[-88  18 -50  24 -33 -25  44  60  25  -8] -> Q_732
[-79  69 -18  -4 -60 -16  15  35   1 -48] -> Q_104
[-25  18  19 -61 -54 -71 -26  24 -53  18] -> Q_582
[-25  35 -12  17 -79 -80  57  24 -53 -42] -> Q_828
[ -2 -67  27  74  12  53  50 -31  16  43] -> Q_577
q: [-25  35 -12  17 -79 -80  57  24 -53 -42]	Q_828
q: [-79  69 -18  -4 -60 -16  15  35   1 -48]	Q_104

[-19  70  -9 -10 -31  20] -> Q_366
[ 32  22  70  21 -35  -6] -> Q_89
[-12  29   0  20  18   0] -> Q_843
[-12  31   0  20  33  69] -> Q_766
[ 7 19  3  7 33 31] -> Q_448
[21 32 33 26 70 33] -> Q_925
both Q_89 Q_366: 	[70]
both Q_448 Q_925: 	[33]
both Q_843 Q_366: 	[20]
q: [-12  31   0  20  33  69]	Q_766
both Q_766 Q_366: 	[20]
q: [21 32 33 26 70 33]	Q_925
both Q_925 Q_366: 	[70]

[-34 -12 -34 -35   4  -7   0 -42  -9 -27]  Q_907
[ 27 -23  -7   3  -8  15   3  24  48  -5]  Q_105
[ 12   6 -24  -3 -27  18   3 -25  18   4]  Q_694
[ 39 -46  71  -9 -35  15   9  27  68   4]  Q_758
[-54  -9 -70 -30   7  79   6  51 -54  16]  Q_4
both Q_907 Q_4: 	[-9]
both Q_105 Q_694: 	[3]
both Q_694 Q_758: 	[4]
both Q_907 Q_105: 	[-7]

[ -4  22 -21 -29 -29  14  16] : Q_8
[  1  12  33 -16   1 -18  -5] : Q_436
[ 38   1 -42 -23 -19   3  37] : Q_569
[ 5 -8 13 15 42 -9 40] : Q_947
[ 18  11   8  27 -36 -33   0] : Q_72
[-29  31   0 -34  -7  14  25] : Q_44
[ 67  -3 -27 -15 -19   7  -7] : Q_711
[ 15  26 -36 -18 -37   3  17] : Q_736
[-30  18  -3   6 -10 -16   0] : Q_132
[ 47  14 -22  -9 -24   4  -3] : Q_250
[ 4 77 31 10  4 10 -3] : Q_279
both Q_44 Q_711: 	[-7]
both Q_132 Q_711: 	[-3]
both Q_711 Q_44: 	[-7]
both Q_279 Q_711: 	[-3]
both Q_947 Q_736: 	[15]

[ 1 74 25 76 74] : Q_624
[74 74 25  0  1] : Q_503
[10  1  2  3 55] : Q_549
[25 61 24  2  0] : Q_560
[75  2 25 76 14] : Q_827
both Q_503 Q_549: 	[1]
both Q_827 Q_503: 	[25]
both Q_624 Q_549: 	[1]
both Q_827 Q_549: 	[2]
q: [10  1  2  3 55]	Q_549
both Q_560 Q_624: 	[25]

[ 46  -3   3  17 -39  61  -5  10 -19   8 -57 -14  45   3  23  18 -18  -6
  -5  -6  13  31 -17 -15  -4  -3] = Q_898
[  6 -31 -37 -60   9 -37  49 -10  44 -42   6  -9  16 -21  22 -58 -16 -34
 -16  10  30  14 -38  18 -16  16] = Q_912
[ 42 -26 -27  -1 -12   4 -31  -8   3 -17 -30 -19  29   7 -39  -8   1 -22
  -2   5  15  32 -15 -25  -9  14] = Q_398
[-33  -6  10   1   9   0 -20 -14   5   0  15 -31 -42   5   9  35  35  14
  33 -51  -9   5  17  -1 -42   4] = Q_163
[ 42 -26 -27  -1 -12   4  20  -8   3 -17 -30 -19  29   7  -7  -1   6   9
   4  41  12 -13  -5  -2 -12  27] = Q_21
[ 33  33  -3  16 -22  60 -10  38 -31  21 -10  25  33  -8   4  -7 -39  10
 -44 -32  33  23  -2   2   5 -37] = Q_723
q: [ 42 -26 -27  -1 -12   4 -31  -8   3 -17 -30 -19  29   7 -39  -8   1 -22
  -2   5  15  32 -15 -25  -9  14]	Q_398
q: [ 33  33  -3  16 -22  60 -10  38 -31  21 -10  25  33  -8   4  -7 -39  10
 -44 -32  33  23  -2   2   5 -37]	Q_723
q: [ 42 -26 -27  -1 -12   4  20  -8   3 -17 -30 -19  29   7  -7  -1   6   9
   4  41  12 -13  -5  -2 -12  27]	Q_21

[ 23   1  48 -18 -17  31  24  21 -69 -12  -5  14  31   8  -1  56  60   8
  28  28]  Q_872
[ 24   1  50 -19 -18  33  25  23 -71 -13  -5  14  32   9  -1  58  63   9
  29  29]  Q_225
[ 23   1  47 -17 -17  31  23  20 -67 -11  -5  13  30   8  -1  54  59   8
  27  27]  Q_375
[ 21   0  45 -16 -15  30  20  17 -63  -9  -5  12  27   6  -2   0  55   7
  26  27]  Q_696
[ 24   1  51 -18 -18  33  26  24 -73 -13   0  14  33  10  -1  60  64   9
  29  29]  Q_633
[ 22   0  46 -16 -16  30  22  19 -65 -10  -5  13  29   7  -2  52  57   8
  27  27]  Q_430
[ 21   0  45 -16 -16  30  21  18 -64  -9  -5  12  28   6  -2  52  56   8
  26  27]  Q_48
[ 22   0  47 -17 -17  31  23  19 -66 -11  -5  13  -1   7  -1  53  58   8
  27  27]  Q_210
[ 24   1  51 -19 -18  33  26  24 -73 -13  -5  14  33  10  -1  60  64   9
  29  29]  Q_126
q: [ 23   1  47 -17 -17  31  23  20 -67 -11  -5  13  30   8  -1  54  59   8
  27  27]	Q_375
q: [ 24   1  51 -19 -18  33  26  24 -73 -13  -5  14  33  10  -1  60  64   9
  29  29]	Q_126

[-12  76  75   1  11] -> Q_86
[-19 -53  62 -12  82] -> Q_819
[-42 -11  75   1  11] -> Q_939
[ 75 -12 -13 -15  30] -> Q_933
both Q_933 Q_939: 	[75]
both Q_86 Q_819: 	[-12]
both Q_819 Q_933: 	[-12]
both Q_819 Q_86: 	[-12]
both Q_939 Q_933: 	[75]
both Q_933 Q_819: 	[-12]

